Every row has a hidden score. In each pair, how much higher is the second row's than the first's? 20 means about the same, 40 much higher and 0 much lower. The score is a weighted sum of the row's numbers plus the product of two more (or one squared), each taken from its middle value.
[ -6  -8  21  25 -51  20  -5  10  -3  47  -6 -43]
[ 40   0  30  -3  50  -3   5  14  -9 -18  12  22]: 24
[  0 -29   2  -1   6 -30 -29 -37 -32 -26 -14 -20]
[ 11  32 -17  -1  37 -22  11  28 -29  21  17  11]: 33
[ -3 -46  -1 -45  -2 -41  -1 -47   1 -40 -31 -20]
[-17  20 -15 -72 -18  -8  19  -8  27  49   6  -8]: 7
[ 11   4  16  65 -18  56 -10  38  17 -14  29  34]
[ 13  14 -21  -5  26 -47  -2  -3 -29  -5 -14 -11]: 18
[ 15 -30   5 -29  25 -39   1 -29 -17 -40 -16 -11]
[-19  19 -85 -19   6 -39  15  -9  -5  10 -35 -18]: 20
[40 35 46 20 51 21  6 12  2 -7 40 14]
[ 40   4  34   9  42  -9  16  23 -10 -16  28  31]: 27
[ 23 -19  13  -3  20 -15 -18 -30 -33 -34  -6 -37]
[-80  12 -83  27 -63  31  33  -4  76  33 -35   1]: 17
[-23 -25  -8  26 -25  11 -32  14 -26 -20 -16  18]
[-23 -34  -6   2 -14 -23 -38 -22 -21 -45 -29 -17]: 9
[ 38   3  27   3  42  -8  -4   5 -20 -14  21   1]
[-14 -14  27  22 -17   3 -14  43 -12  23   7  53]: 22
[  9   9  35  22  15  -6   7  57 -11   8  34  41]
[ -44   48 -108  -45   -7   -7   60   -7   60   47  -21   -8]: 28
[-64  18 -66   0 -52   3  30  33  42  61 -39  10]
[  1 -28  27 -35  22 -24  -4  33   4   0   6  54]: 15
[-81  21 -77 -32 -60  15  52 -13 105  58 -35   1]
[ 33  43  23 -54 -20  38  31  40  42  86  40 -11]: 23
[ 20   4 -11  -3  34 -38   4 -20 -31 -19  -7 -16]
[ 29   7  18  15  31  -8  -8  -6 -30 -27  -4 -20]: 17
[ -4 -19 -25   2   2 -22 -18  -7 -38 -34 -24 -13]
[-27 -29  10  46 -49  50 -17  22   5 -10   2  11]: 16
[-33  17 -63 -71 -19 -16  26 -37  45  14 -34  -7]
[-24  15 -83 -58  23 -37  46 -38  43   6 -25 -22]: 18
[-32  -7  -6  59 -35  40 -19  30  13 -10  11  25]
[ -56   33 -103  -53  -25    1   62  -32   86   36  -37  -18]: 16
[ 33  20  23 -40 -21  27  -3  16 -18  37  28 -11]
[-31  35 -33 -79 -26   7  57 -17  72  64  -1   9]: 11
[62 35 31 25 56 10 24 23 24 15 39 20]
[ 21  -9   0  -5  30 -20 -26 -30 -29 -30 -15 -21]: 9
[ 21  -7  20  14  24  -3  -7   2 -38 -24  23 -11]
[ 25 -14  29  16  20  -8 -20  -4 -27 -22  22 -26]: 19
[-28 -41   7  -7 -28 -18 -22  -2 -22  -6 -22  20]
[-57 -27  -4 -48 -39  -7  13 -13  38  69 -19  13]: 17
[-40  20 -71 -71 -31   1  37 -24  56  24 -22  -3]
[  6  -6 -38 -32  35 -50  12 -35  -5 -15 -30 -34]: 17
[ 24   2   4  19  17  -9 -28   1 -32 -34   4  -3]
[ 31   0  20  -2  44 -24  -9 -13 -18 -22  10  -5]: 19
[  5 -26  -7   7  14 -15 -27 -24 -32 -42 -23 -34]
[-40 -18  -3  24 -36   7 -32  13 -11 -21 -23  38]: 32
[ -7  58 -31 -77  -4  29  75  -2  63  74  19  37]
[41 10 57 42  3 49 -3 11 -1  1 43 20]: 23
[-38 -13 -49 -16 -26 -32 -12 -14 -11  -8 -45 -29]
[-11 -39   5  -6 -34  -9 -40 -34 -15 -39  -7 -54]: 15
[-43  17 -69 -75  -3  -4  42 -38  53   9 -30  14]
[ 33  21  25  14  31  -6  -9  10 -26 -21   6  -2]: 14
[ 49  20  17  -5  57  -4  12  -4 -10  -2  15   2]
[ 14  -9 -13 -34  33 -45  -2 -34  -6 -21 -23 -42]: 15
[ 54   4  52  -6  19   6   5  -7 -14  25  30 -23]
[ -2 -18   9  30   2 -10 -36  -7 -22 -46  -8 -16]: 6
[-82  29 -79 -14 -64  35  59   2 104  66 -30  25]
[ 10 -30  23 -19  14 -34  -7   7 -23  -8   2  15]: 23
[ 21  -9   8  -1  29 -23 -20 -12 -29 -35   6 -20]
[ 48  17  30  21  41   9   9  16 -14 -16  30  10]: 24
[ 36  -3  28  21  27   5 -15  -3 -24 -35  18 -16]
[ 45  -4  23  10  38   9  -8  21 -18 -30  35  11]: 22
[-36  26 -33 -84   3  15  75 -24 103  67   6  36]
[  8 -21  10   7  11 -41 -10   6 -29  -4  -6  -6]: 20
[  8 -10   5   7  17 -16 -33 -25 -32 -37 -24 -12]
[ 27  -1  19   6  40 -11 -13 -10 -25 -25  -3  -3]: 19
[ -1 -29  10   9   4 -13 -40 -33 -26 -48  -9 -37]
[ 25  -3   2  -9  30 -20 -30 -36 -28 -26  -2 -13]: 25
[ 20  -9  13   9   5 -25 -27  -1 -32   1   5 -21]
[  2 -27  -4  -1   9 -34 -33 -26 -26 -42  -9 -21]: 20
[-70   1 -51  48 -77  74  15   4  94  -7 -17  11]
[  0   3   6  42   4  18 -21  13 -28 -39  11   3]: 29
[-25  36 -96 -52  13 -32  54 -24  41  21 -21  -8]
[ 18  36  -9  48  10  21  30  47 -11  45  24   8]: 21
[  4 -20  -4   4  -1 -30 -24 -21 -34 -40 -17 -18]
[-45 -17 -23  49 -46  35 -21  10   7 -16  -8   8]: 23
[ -4  -5  34  35 -32  29  -1  38  11  70   7  12]
[-17   0   8  63 -54  65 -13  18  33  -8   8  13]: 20
[-48  -8   6 -50 -50  11  30 -11  48  83 -11  12]
[-20 -36  -5  32 -33   5 -37 -11 -13 -42 -10 -16]: 20
[-22  -3  20  59 -54  84 -18  18  33  -3  18   3]
[-41   1 -45  32 -43   6  -7   7  -6  14 -35 -12]: 26
[ -2  -1  22  52 -13  38  -7  57   9   7  20  54]
[ 19 -35   5 -25  28 -28 -25 -41 -10 -35 -17 -34]: 19
[ 24 -13  23   0  20 -18 -31 -18 -27 -22   1 -18]
[ 32  10  42  49  17  62 -12  14  -2 -20  36  15]: 23
[ 27   5  35  -4  41   3   8   5 -28  -9   3  -3]
[ 16 -17   2 -18  -6 -25 -18  -6 -36 -14   2 -25]: 19
[-21  -6 -20  41 -29  30 -28  -2 -24 -27  -9  -3]
[-32   0 -39  55 -31  50 -24  26   8 -32  -6  17]: 29
[ -64   23 -110  -23  -62   31   44   -4   73  -14  -24    7]
[ 33  11  25  42  21  29  -6  21 -15  -7  18  33]: 19
[-19 -15  11  39 -18  25 -24  37  -9  -4   2  56]
[ 24   9  -5  -3  30 -10   8  10 -42   8  -5  -8]: 16
[ 48  12  58   6  52  25   0  20  19 -26  32  36]
[-19 -36 -24 -38  -5 -36 -20 -43  -9 -30 -23 -37]: 17
[ 31  12  17 -25  61 -21  31  -7   0   0  22  22]
[ 50  22  34  17  45  19   5   6 -14 -12  26   9]: 17
[-22 -20 -12  10 -36 -18 -37   0 -18 -25 -22   6]
[ 11  -4  16  43  -5   2 -26  -1 -19 -24   2   9]: 20
[ 18   7 -27 -48  50 -36  42 -25   8  -1 -12 -10]
[-37  16 -17 -79 -18   8  45 -14  66  68 -10  12]: 14
[-47 -34  -2  42 -66  54 -20  -9  25 -10  -7 -12]
[  0  -8 -14 -45  -8 -30 -14 -44 -16  -3 -21 -29]: 21
[  4  -3  19  31  13   8 -19  29 -25 -17  15  34]
[ 46  13  26 -20  57 -17  27  -5   0 -12   3  -1]: 19
[ 15 -22  21 -43  27 -51  16 -16   6 -18  -5  27]
[ 32  26  27   3  38 -14  14  17 -23  11  12   9]: 3
[ 39 -22  18 -13  43 -21  17 -22 -19 -16  -7 -18]
[-18  51 -43 -65  19  -3  46   5  24  47  15  39]: 28
[ 38   2  20   7  16 -21 -20  -8 -27 -29   0 -17]
[-74 -20  -8  -6 -80  33  22  -2  79  69 -17  18]: 20
[51 11 56 25 16 47  1 23 -9 -3 41 14]
[ 20 -21   4 -18  20 -28 -17 -51 -22 -39 -14 -47]: 20
[54 41 -4 20 46 22 47 49  2 44 34 18]
[ -5 -31  -5 -22 -36 -18 -22 -28 -23 -30 -10 -31]: 15
[ 20 -12   2   3  28 -34 -21 -14 -25 -23  -6 -29]
[ 40  23  19   3  56 -19  34  12  -9  -5  14   4]: 26
[ 25 -13  17  -8  36 -19  -6  -5 -28 -24  13  -3]
[ 39   7  36 -18  15  -6 -10 -19 -28  -6  20 -32]: 18
[ 15 -21  11 -22 -11 -12 -18 -26 -33 -23 -20 -41]
[ 11  21 -33 -12  27 -42   5 -17 -32  -5 -11 -13]: 25
[ -50   45 -110  -16  -21  -14   51   -5   44   47  -39   -2]
[  7  -6  -3 -55 -28  -3  -5 -18 -11  10   1 -25]: 13
[  3  -9  30  40   0  31 -14  25 -25  -7  18  12]
[ 44  19  31  27  41  15   6  19 -10  -3  34  15]: 20
[-49 -29 -26 -54 -38 -13   3 -39  25  29 -31 -18]
[ 20  10  21  34 -12  15   4  24 -22  46  32  -2]: 26
[ 13 -19  12  -4  19 -23 -18 -21 -32 -39  -3 -24]
[-10 -28   3  21 -15  -6 -41 -25 -26 -35 -22 -12]: 21
[56 34 39 23 46 27 21 30  6 -5 41 34]
[-26 -13 -49 -17 -10 -33 -18 -32 -19 -15 -40 -37]: 18
[ 23  20  14  44   7  15   2  28 -20 -27  33  31]
[ 35   4  32  -4  35 -29   1 -14 -16 -21  12 -39]: 19
[56 16 49 -8 42 -7 11  1  0 -6 28 -2]
[ -4  25 -68 -37  31 -43  43 -12   4  20 -27 -17]: 13
